0: [121 107 79 65 107 93 65 107 177 107 93 191 121 135 121]
1: [163 121 177 79 107 121 177 93 93 93 93 149 135 121 135]
2: [149 163 135 177 65 107 107 135 149 121 177 79 191 107 135]
3: [65 177 177 65 177 177 135 121 121 177 135 79 107 79 107]
4: [149 121 121 107 163 163 163 135 135 177 149 121 93 163 163]
5: [79 93 135 191 135 65 79 135 135 65 163 93 177 107 149]
6: [107 177 121 177 79 65 135 135 107 65 135 107 191 149 135]
7: [177 79 135 93 93 135 79 93 93 177 65 163 121 191 177]
8: [149 163 93 107 121 177 149 163 149 177 149 121 135 163 163]
9: [191 191 93 65 79 191 191 191 177 65 177 191 149 135 79]
10: [107 163 65 149 149 93 135 121 177 79 121 177 177 149 149]
11: [93 135 65 79 121 149 107 149 163 191 79 191 149 177 191]
12: [191 191 163 65 149 163 191 191 93 107 93 177 107 107 107]
13: [65 107 191 191 93 65 163 177 163 79 163 163 191 79 149]
14: [177 65 163 107 79 121 149 93 107 163 79 191 135 177 177]
15: [177 65 93 163 121 65 107 191 65 79 65 93 65 135 107]
16: [79 149 121 79 177 149 135 121 93 177 163 65 107 163 93]
17: [79 191 177 93 191 177 177 177 65 191 107 121 107 191 163]
18: [135 149 107 191 107 65 149 163 121 65 135 135 191 121 163]
19: [65 135 65 163 107 93 65 93 191 107 121 177 191 191 191]
20: [191 93 79 121 163 93 93 191 65 135 65 149 79 121 93]
21: [79 121 191 163 79 163 79 93 121 163 93 93 149 149 177]
22: [65 149 163 107 79 121 65 65 149 121 107 107 177 107 163]
23: [65 107 93 135 149 65 121 79 65 107 121 65 65 191 93]
24: [191 107 163 121 135 121 107 149 93 135 65 177 149 177 177]
25: [121 65 135 79 107 93 79 135 93 163 65 177 107 177 191]
26: [93 79 107 149 65 135 79 65 149 93 135 79 107 93 107]
27: [121 177 135 163 177 191 163 149 135 191 149 93 177 107 135]
28: [107 177 177 107 191 191 177 177 79 191 121 107 163 135 121]
29: [107 93 79 177 79 135 93 79 177 93 163 79 191 163 135]
30: [191 149 191 191 177 121 93 191 177 65 177 107 135 65 107]
31: [135 135 163 107 93 163 93 107 163 163 93 135 163 107 177]
32: [93 177 121 121 177 177 163 149 163 177 163 135 149 135 163]
33: [177 79 93 191 135 149 79 79 191 121 191 121 107 65 65]
34: [121 149 191 191 79 107 107 177 79 65 121 107 163 93 121]
35: [149 107 177 65 65 121 65 107 121 107 65 191 149 107 177]
36: [121 93 107 163 93 135 107 79 191 121 177 93 93 79 65]
37: [191 93 177 79 93 107 121 135 79 149 65 177 121 93 191]
38: [93 177 177 135 177 191 177 149 107 191 107 93 121 149 135]
39: [191 65 163 191 191 149 107 93 191 107 191 135 79 65 65]
40: [163 177 149 163 107 79 163 163 107 79 163 135 163 135 107]
41: [177 149 121 121 107 107 121 191 65 121 65 149 65 149 135]
42: [93 65 149 135 135 149 107 135 163 163 107 135 135 191 191]
43: [163 79 177 79 107 107 149 107 121 149 93 191 177 163 149]
44: [93 135 93 121 149 177 177 149 163 177 93 149 163 107 191]
45: [191 93 65 121 107 121 149 177 135 149 79 177 65 65 65]
46: [107 107 135 65 79 135 93 135 149 177 65 191 149 177 191]
47: [191 149 107 135 93 163 163 163 135 79 79 177 149 177 107]
48: [107 65 79 149 191 149 79 65 191 163 191 107 65 65 65]
49: [163 191 107 177 163 177 163 121 177 107 191 163 79 65 65]
50: [65 121 177 191 65 79 135 135 93 65 149 65 177 93 177]
51: [65 149 149 135 65 65 191 149 121 65 177 163 191 93 135]
52: [149 191 135 79 177 191 191 163 107 177 163 93 149 135 121]
53: [93 135 191 191 107 107 107 135 163 65 163 79 177 93 135]
54: [79 93 93 177 135 163 163 107 191 107 191 135 79 93 65]
55: [135 163 163 149 107 163 93 93 135 163 93 163 93 79 163]
56: [177 135 65 93 177 135 79 79 135 121 107 107 107 107 93]
57: [135 121 191 65 93 135 79 121 149 177 79 177 121 163 191]
58: [65 107 149 135 93 79 65 121 191 107 135 163 191 177 191]
59: [121 121 107 79 107 121 93 149 79 135 65 177 149 177 177]
60: [177 93 191 191 163 163 121 149 191 93 191 135 149 107 79]
61: [149 107 149 79 107 93 93 121 93 149 65 191 121 191 191]
62: [135 93 163 93 121 93 163 107 107 149 121 163 135 177 163]
63: [65 65 79 135 191 79 107 65 65 149 135 65 65 135 93]
64: [65 121 107 107 163 135 149 121 121 177 107 107 93 163 177]
65: [163 163 107 149 177 177 107 135 163 163 191 93 93 135 107]
66: [93 149 135 135 107 107 93 93 135 93 149 93 191 163 163]
67: [135 135 107 149 191 177 149 163 177 177 135 135 149 121 163]
68: [135 163 191 191 79 135 163 163 93 79 163 79 163 93 121]
69: [93 191 177 79 191 163 149 163 107 191 121 107 135 163 177]
70: [121 163 65 121 191 191 177 135 121 191 121 93 135 107 135]
71: [107 121 163 163 135 163 93 79 135 135 149 79 93 65 163]
72: [163 65 135 163 177 121 93 107 191 149 191 121 93 65 65]
73: [177 121 149 65 93 135 65 121 135 135 65 191 135 191 191]
74: [191 121 163 191 65 79 149 191 121 93 121 149 149 65 107]
75: [107 191 149 93 191 177 149 177 107 191 135 135 135 177 177]
76: [107 149 79 135 65 79 135 135 121 79 93 163 177 121 121]
77: [149 177 135 149 191 163 135 107 191 93 191 163 79 65 65]
78: [135 121 191 177 149 149 107 149 177 107 191 149 107 79 79]
79: [121 93 121 93 79 149 79 107 79 135 65 121 93 149 177]
80: [93 93 107 107 191 79 107 79 65 149 135 65 93 135 79]
81: [65 163 177 177 65 65 163 191 177 79 163 191 191 79 191]
82: [107 163 177 93 121 135 177 93 135 135 149 149 191 121 135]
83: [177 191 121 65 93 191 191 191 177 65 177 191 177 149 79]
84: [135 79 163 163 163 163 135 149 163 149 107 121 177 177 191]
85: [79 65 121 135 149 149 79 149 163 163 93 149 135 191 191]
86: [107 79 149 79 93 149 107 107 149 149 79 149 107 79 191]
87: [107 191 121 65 163 177 177 191 79 65 163 79 149 191 177]
88: [79 121 107 163 177 107 107 93 121 163 135 65 107 163 121]
89: [177 163 163 191 79 65 121 163 79 65 121 107 191 107 121]
90: [163 191 79 79 177 191 191 163 121 149 163 121 135 163 107]

[107 107 163 93 135 93 149 107 163 121 107 191 149 191 163] -> 62 43 61 42 46
[79 79 163 93 107 93 121 135 121 121 121 177 135 191 163] -> 62 25 42 61 43
[65 93 177 135 149 135 107 121 191 163 107 149 121 191 191] -> 42 85 84 64 58
[177 149 107 149 135 149 149 107 107 79 163 107 163 163 65] -> 40 47 90 65 6
[149 163 177 149 121 107 177 121 107 65 177 121 177 121 93] -> 40 68 82 6 89
[177 177 65 135 79 163 177 135 135 79 121 191 121 163 79] -> 47 9 83 76 40
[65 107 65 163 163 93 135 79 107 177 121 65 93 121 135] -> 88 63 80 64 23
[149 191 65 79 177 191 191 177 79 191 93 79 149 107 177] -> 70 52 90 8 28
[135 79 191 107 107 107 177 79 79 135 121 149 149 163 149] -> 62 43 1 14 82
[163 177 191 107 93 149 107 107 149 107 163 79 163 177 149] -> 66 2 82 31 8
[191 149 163 163 135 65 191 177 79 79 163 191 177 107 79] -> 40 74 89 18 68
[65 65 79 163 135 107 163 65 65 135 107 65 93 191 107] -> 23 63 88 80 64
[191 79 93 177 121 93 107 191 65 79 65 135 65 163 93] -> 15 20 41 45 47
[177 65 121 191 177 121 79 107 191 163 191 149 79 65 65] -> 72 39 33 48 78
[107 149 191 65 79 149 79 107 121 163 79 177 149 135 177] -> 57 31 35 46 73
[135 65 107 93 177 79 107 93 93 135 93 149 135 191 121] -> 62 25 61 59 80
[79 121 65 93 107 135 135 149 135 149 93 163 135 149 177] -> 11 59 44 64 46
[121 163 65 121 177 163 163 107 93 177 149 79 121 163 135] -> 70 16 4 90 64
[177 121 93 135 107 93 121 177 177 121 93 177 93 65 65] -> 45 74 20 0 76
[191 177 191 191 163 107 93 191 163 79 177 93 149 65 107] -> 30 78 60 53 40
[191 191 177 65 135 177 191 191 163 107 149 191 93 121 65] -> 12 83 9 90 47
[191 65 93 149 121 79 93 191 79 121 65 177 65 79 79] -> 20 45 15 41 74
[177 149 191 191 79 79 163 191 107 65 163 135 149 65 107] -> 74 40 68 89 34
[93 107 79 163 65 121 65 79 149 107 135 79 177 121 135] -> 29 26 66 22 2
[121 135 93 93 121 107 65 121 149 107 107 149 93 107 79] -> 0 56 26 76 36
[163 177 107 135 163 177 121 149 163 149 163 93 107 149 135] -> 65 8 4 67 32
[65 149 107 163 65 65 93 107 121 107 135 93 191 191 177] -> 66 6 58 19 29
[177 177 191 191 163 121 121 191 177 93 191 107 163 65 79] -> 30 78 60 53 40
[163 177 135 163 163 191 191 163 163 65 177 121 149 121 79] -> 49 60 77 40 90
[79 149 163 177 149 65 149 163 149 65 149 163 191 79 163] -> 13 81 18 51 53
[93 107 177 107 177 79 107 79 65 135 135 79 93 149 79] -> 80 23 63 88 16
[163 177 149 135 191 191 191 177 65 191 107 107 163 135 135] -> 28 52 38 27 75
[93 135 163 135 121 163 121 149 177 177 107 149 177 121 191] -> 31 44 84 42 67
[93 163 135 177 65 65 163 149 107 65 177 79 191 163 149] -> 6 18 50 40 51
[121 93 135 93 135 93 163 79 135 135 107 163 121 177 135] -> 62 43 1 14 61
[191 191 191 149 177 177 79 191 121 93 191 93 121 79 93] -> 30 78 65 60 77
[65 107 121 121 149 93 107 65 79 135 121 65 93 191 93] -> 23 80 88 63 16
[135 107 93 149 107 163 93 93 177 135 135 107 163 149 135] -> 29 66 31 26 42
[163 163 93 149 121 177 163 135 149 149 163 149 107 79 93] -> 49 65 77 8 67
[135 79 121 149 93 65 121 191 65 93 65 79 65 135 79] -> 15 41 20 23 34
[107 121 191 191 121 65 107 177 107 93 163 163 191 79 177] -> 13 34 18 5 81
[163 163 149 107 79 135 191 149 149 65 177 177 177 191 93] -> 83 40 9 47 82
[107 107 79 121 135 135 93 135 135 177 93 93 93 107 177] -> 64 79 86 88 4
[149 107 191 191 79 135 107 149 149 65 149 79 163 65 121] -> 53 68 34 2 74
[191 149 121 163 107 135 191 135 149 79 149 191 163 191 93] -> 47 40 83 10 9
[191 135 177 121 107 149 93 149 121 135 79 191 121 177 149] -> 24 73 61 57 7
[135 93 107 135 65 177 93 107 121 121 79 79 135 121 163] -> 79 31 26 21 86
[177 79 191 191 191 135 149 93 191 135 191 121 65 65 65] -> 39 72 78 60 33
[107 177 93 107 177 191 191 163 107 191 107 93 163 93 163] -> 70 27 44 52 28
[177 163 121 149 135 93 177 121 177 65 135 191 177 177 149] -> 10 40 47 18 76
[65 121 135 177 121 135 121 79 163 149 149 79 79 93 121] -> 71 36 88 26 54
[121 163 65 93 121 135 79 135 135 107 79 107 79 135 121] -> 56 0 79 41 59
[79 163 163 191 135 65 149 177 149 65 163 149 191 79 149] -> 13 81 18 51 53
[107 121 135 93 107 177 135 135 121 191 79 107 79 93 191] -> 86 64 79 55 31
[177 149 191 79 65 121 191 135 149 93 107 177 149 163 121] -> 1 43 47 62 82
[191 79 93 163 121 79 163 177 65 79 65 149 65 107 79] -> 15 20 41 45 74
[135 149 135 135 149 121 177 135 177 79 163 163 177 149 135] -> 10 82 40 18 32
[93 149 65 107 93 107 65 93 177 107 93 191 191 191 191] -> 19 58 10 11 0
[79 163 107 191 93 65 163 149 107 93 149 163 191 107 177] -> 18 6 51 76 81
[149 177 149 121 93 177 149 93 121 93 163 135 163 163 107] -> 82 40 66 1 47
[191 65 149 163 149 79 135 191 65 79 65 93 65 135 79] -> 15 20 41 74 45
[65 93 65 163 135 93 149 65 65 79 135 65 93 191 79] -> 23 63 80 88 26
[65 79 107 177 163 79 163 65 93 107 121 65 79 191 79] -> 23 63 88 80 64
[93 79 93 149 191 79 121 65 177 121 191 79 65 79 65] -> 48 72 36 54 63
[79 79 121 65 149 65 149 65 93 135 121 65 121 149 79] -> 80 23 63 16 88
[93 149 79 163 79 93 65 93 93 79 149 65 191 177 163] -> 66 6 29 5 2
[65 107 93 79 191 79 121 79 107 149 135 65 79 163 79] -> 80 63 23 88 16
[107 79 121 65 93 93 93 121 149 107 93 177 79 93 93] -> 0 86 35 45 79
